(in the rows, 128 means zero)
Each row of Z is roughly a mix of the hidden directions of one of 4 groups; some rows fit no group.
Z (154 x 11):
[[150 119 156 165 125 122 121 118 184 157  72]
 [129 137 109  91 162 114 150  85 124  75 170]
 [170 104 102 117 142 119 174 124 115 113 193]
 [115 160 140 128 112 165 124 118 173 169 186]
 [142 145 171 192 123  76 110 122 104 129 121]
 [133  97 129  60 112 134 148 177 115 112 160]
 [153 183 170 133 130 115  96  72 133 131 142]
 [139 125 110 139  91  88  72  99 110 150  86]
 [ 60 122 149 132 118 119  93 153 112  77 135]
 [103 137 173 132 121 143 101 108 110 166  63]
 [152  99 129 166 133 183  93 126 125 137  74]
 [ 80 123  94 103 121 139 102 153 178 141 172]
 [141 128 149 153 123 114  81 136 170 140  61]
 [156 163 110  80 153 189 132 126 149 152 120]
 [137 121  90 108  96  77 188 129 156 136 135]
 [195 122 106 135 133 128 145 112 168 177 106]
 [164 147 162 180 130 101  90 136  85 150 125]
 [110  95 105  97 132 159  89 156 122 171 173]
 [127 131 160 100 106 127 127  79 139  80 183]
 [ 95 139 137 135 121 128 175 179 131  75 162]
 [183 139  97 125 141 139 191 113 142 164 133]
 [162 123  77 117 157 111 170 115 108  97 171]
 [114 151 117  81 183 160 122 128 109 142 178]
 [148 129 100 128 176 132 186 170 113 109 156]
 [133 161  98  71 170 159 154 109 108 120 152]
 [148 181 183 131 129 133 147  79 153 123 148]
 [134 119 132 128 187 120 165 180  94 133 162]
 [135 121 115 144 136 117  88 106 160 161  56]
 [112  78  82 141 123 142 154 185 115 141 104]
 [134 131 106 129 176 141 186 176 113 118 161]
 [154 163  71 153 137 163 156 147 138 120  87]
 [129  75 114  95 197 151 141 147 130 115 118]
 [133 110 114 101  95  55  85 133 139 141 111]
 [114 118 118 145 130 117  60  94 133 159  76]
 [118 178 125  97 130 100 175 101 152 121 175]
 [134 142  55 140 131 126 113 175  89 141 112]
 [138 129  68 131 148 120 164 157 130 103 184]
 [191 135  66 122 142 119 117 131 151 155 106]
 [107 135  85  85 146 168 116 124 174 170 127]
 [123 159 112 119 154 136 160 150  88  71 169]
 [119  77 149 137 105 139 125 177 142 168  83]
 [108 160  99  83 127 151 142 135 189  94 139]
 [153 138  52 145 110 146 137 149 140 169 107]
 [143 161  72 166 124 165 114 161 120  95 109]
 [101 105 153 130 153 134 119 115  97  67 179]
 [110  90 108 137 166 126 146 126 134  62 170]
 [111 149 103 130 100 178  94  74 162 133 114]
 [143 138 102  97  75 129  97  72 116 159 118]
 [145 111 135 131 163 123 179 185 127 110 173]
 [102 106 134 138 113 105 174 175 142  70 141]
 [ 92 110 132 127 144 129 156 151 123  58 173]
 [125 108 127 117  75 103 128 138 169 111 192]
 [147 146  91 140  90 111  93 150 151 185 102]
 [115 157 110 179 147 114 147 140 133 158  63]
 [ 83 170 153 112 135  76 131 116 111 116 174]
 [144 127 117  98 178 123 170 113  70 138 159]
 [127 140 130  96 128 145 185 133  88 113 188]
 [143 134 143 150 109 143 150 174 126 153  55]
 [157 122  92 160  68 122 101 154 165 134 108]
 [164 148 165 168 146  84  98 124  89 129 100]
 [154  88 109 127 151 146 125 170  73 155  95]
 [101 120 180 142 142 128  86  69 126 128  97]
 [117 153 134 120 159 102  54 144 150 157 152]
 [ 93 172 184 131 149 122 144 140 149  84 153]
 [145 139 106 144  93 124 121 116 146 210 104]
 [102 185 122 119 109 103 144 111 126  78 172]
 [111 144  89  94 140 129 161 164  98  81 163]
 [128 159  70 133 113 115 136 153 151 169  78]
 [121 138 102 174 137 123 135 155 112 146  52]
 [126 156  94 140  98 115 118 149 154 182  75]
 [127 190 118 113 142 127 145  93 131  87 178]
 [113  65  81  95 125 148 147 156 102 114 113]
 [140 177  85 141 121 120 116 141 134 171  70]
 [ 85 148 179 104 113 130 125 159 117  78 157]
 [176 150 112 143 137  92 183 116 108 167 149]
 [ 88 111 149 159  98 141  82 151 162 157 160]
 [142 151  92 152 120 119 105 117 147 185  72]
 [117  71  89  94 151 123 103 165  94 128 109]
 [135 151 110 150 121 112 105 117 160  92 202]
 [ 96 174  87 167  99  97 125 119 118 162 105]
 [105  83 125 127 125  68  91 120  94  92 123]
 [108 169 132 193 158 142 103 132 131 151  87]
 [152  71 135 149 118 173 102 147 130 140  78]
 [117  82 116 132 103 111 119 180  89  86 156]
 [162 125 144 104 185 127 160 182 102 130 145]
 [132 147 144  90 196 156 170 145 108 115 137]
 [109 119 144 100 102 142 172 127 150  74 177]
 [148 156 105 168 175 151 141 129 120 117  67]
 [ 95 131 194 127 135 119  78 112 151 112  95]
 [165 139 175 173 145  95 111 121  84 145 108]
 [125  90  88 105 141 165 177 166 126 132  94]
 [145  89 133 155 133 160 121 144 144 174  66]
 [190 128  85 135 140 126 137 110 159 176 103]
 [121 109 191 107 137 151 189 104 121 116 143]
 [140 162  69 140 109 111  86 150 132 166  99]
 [139 154  79 137 113 114  93 134 141 179  79]
 [112 127 114 121 115 170 152 147 105  49 128]
 [133 152 149 104 107 146 165 103 173  82 167]
 [102  97  97 101 123 100 132 163 127  59 122]
 [ 72 132 187 125  95 109 108 111 127 135  91]
 [ 99 155 177  91 129 135 124 110 103  78 163]
 [126 151 141  89 194 176 108 119 137 120 154]
 [166  90 108 130 128 187 128 159 131 136  79]
 [ 80 138 102  92 119 126 157 171 103  90 156]
 [ 78 113 174  99  86  95 125 114  91 133 117]
 [129 110 172  99 150 138 100 109  86  80 163]
 [131 102 176 133 166 148 113 126  90  89  82]
 [118  78 198 136 126 110 119 108 123  92 104]
 [152 153  95  75 164 110 162 117  99  94 135]
 [144 135 144  72 163 159 160  92 116 117 168]
 [158 138 180 174 137  83 108 132  86 124 124]
 [ 92 140 166 105  87  95  98  95 117 134  85]
 [112  73 111 132 111 110 172 145 101  79 105]
 [134 126 124 124 122  78  95  87  96  77  96]
 [122 109 170 132 167 100 134 190 135 108 165]
 [108 151 169 102 178  92 163 143 121  94 147]
 [129  66 104 137 126 137 169 138  85 135  84]
 [117 122 135 164  61 122 112 149 148 153  80]
 [112 109 101 121 108  86 122 135 115  51 110]
 [181 116  92 135 176 132 145 167 118 126 167]
 [141 171 106 118 164 158 107 145 164 182 106]
 [196 134  83 137 157 131 148 103 147 159 117]
 [ 93 123 149 139  57 107  89 142 153 148 119]
 [122 136 164 157 126 120  94 127 161 138  54]
 [109 115 140 137  58  82 152 168 144 119 131]
 [200 127 116 127 142 138 155  95 146 176 120]
 [151 183 173 114 140 150 118  91 152 150 162]
 [110 191 121 112 129 105 152 102 126  87 174]
 [183 123  87 127 126 126 149 115 162 186 112]
 [115 195  94 132 132 129 174 119 141 164 102]
 [ 97 148 148  82 178 161 145 110 127 110 169]
 [131  96 144 160  50  93 124 121 146 134 118]
 [ 97 159 168  67 109 141 153 103 111 110 151]
 [157 116 173 172 132  90 113 124  70 134 119]
 [121 147  62 127 100 111  93 146 131 175 105]
 [102 131 106  67 149 155 155 133 183 113 133]
 [103 134 184 123 104 133  77 120 137 154  81]
 [116 142 155  81 124 114 167 145 147  85 179]
 [114  61 114 123 125 150 184 160 105 129 121]
 [157 111  85 135  96 112 111  88 158 150 178]
 [142 136  89 126 117 144 173 129 139 177  70]
 [ 79 136 184 100 109 141  94  88 128 151 120]
 [ 94 131 213 127 143 133 136 145 158 114 133]
 [169 145 167 168 146 110 102 117  86 164 109]
 [133 132  95 130 176 136 169 150 142  82 174]
 [121 138 125 123 143 149 193 195 112 143 135]
 [195 132 104 155 123 120 114 125 168 173 111]
 [ 90 164 142 105 105  82 134 103 127 120 186]
 [106 110 142 148  56 101 111 158 130 168 129]
 [123 144 170  92 132 151 118 104 151 138 198]
 [144 126  84 134 164 132 161 159 142  92 184]
 [ 84 119 152 148 115 124 100  98 143 166  68]
 [160  82  91 133 145 146  95 145  89 157  94]
 [128 111 118 192 151 127 109  71 148 155 109]]

In each list below, two rows fit none of the groups, and each other row fits one group, some only roughly. Which are they? Name them in the order they come.
  k317: [114 151 128  82 172 172 156  95  89 138 122]
  k694: [126 128 138 126 149 142  90 131 189 174  83]
  k571: [152 131  66 116 128 127 184 161 131 135  91]
  k36: [149 112 119 111  92 137 152 142 175  79 176]
  k71: [124 179 152 125 104 148 131 115 174 117 187]
  k667: [136 104 117 157 162 127 105 154  81 130  65]
  k959: [125 135 180 126 115 154 148 154 182  81 148]
  k827: [112 113  91 102 129 182 127 161 146 180 152]
  k769: [ 96 108  75  85 117 160 100  95 153 150 132]
  k899: [156 148 152 139 165 147 175 166  94 140 168]

k694 k899
  k622: [126 142 199 144 136  78 117 119 133 114 169]
  k181: [107 119  55 119 113 161  96 139 140 168 133]
  k447: [123 123  91  72  95 133 151 142 187 137 140]
  k680: [146 105  69 136  99  87 124 113 116 176 104]
  k929: [119 143 195 104 148 124  97 115 102 147  82]
  k165: [ 91 114 123 124  91 145  64  95 141 132  89]
  k39: [124 124 212 116 137 160 122 107 126  95 114]
  k30: [130 132  99 189 121 154 119 168 173 156 111]
  k503: [118 134 105 183 147  95  85 135  99 148  85]
  k245: [118 187 142 113 130 155 150 120 114  62 142]
  k789: [133 146 103 165 174 137 129 106 105 174  78]

k447 k165
  k545: [146  65 127 139 115 151 149 176 147 135  85]
  k856: [146 119  99 124 113 144 166 171  94  84 173]
  k369: [125 122 144 118 109  97  82  60 106 148 102]
  k486: [146 125 141 129 143 146 206 179 135 112 128]
  k481: [135 131 170  96 174 178 172 109 124 119 144]
  k731: [142 125 139 140 176 143 157 101 106  79 179]
  k400: [161 154  78  88 127 161 162 117 114  86 131]
  k22: [133 114 143 143 103 185 137 150 153 159  70]
  k426: [110 144 128 104  90  90  66  91 137 117 102]
  k134: [183 122 117 138 150 165 141 111 141 193 118]
  k935: [164 151 183 103 152 143 116  92 113 152 168]

k856 k134
  k310: [ 97 128 106 107  95 116 119 190 110  93 167]
  k831: [120 158  78 121  98 156  81  95 152 158 136]
  k880: [134 154  74 184 145 103 125 126 111 141  84]
  k358: [147 175 186 164 131  92 139 130 124  89 132]
  k851: [182 121  95 129  95 138 181 126 145 156  96]
  k261: [117 118 123 121 149 135 159 189 128 146 194]
  k855: [144  84  76 121 105 156 147 165  98 107 100]
  k886: [104 140 191 123 113 156 111 113 154 128  72]
  k658: [133 154 133 124 116  87  86  77 168 162 107]
  k786: [152 172 181 120 129 109  86 113 125 118 176]
  k399: [127 129  89 123 128 111  67 125 139 152  66]

k851 k658
  k306: [ 81 156 122 107 163 157 166 179 126 110 147]
  k934: [108 147 165 100 130 121  83  96 107 144  69]
  k654: [178 109  97 139 116 124 181 174 139 120 159]
  k54: [129  89 150 121 162 111 120 153  86 156  69]
  k409: [144 182  97 100 169 138 139 117  84  99 149]
  k3: [157 119  65 168 108 144 164 155 149 122 150]
  k356: [151 110 119 189  94 116 113 174 156 139  98]
  k273: [158 115  88 136 124 133 167 132  72  85 156]
  k184: [106  72  90  97 133 124 158 157 122  80 123]
  k615: [143 131 166 192 104 108  90 159 117 122 100]
  k83: [105 130  94 143  88  70  76 129 122 115 108]
  k309: [154 167 110 142 108 124  68 130 133 170  87]

k273 k615
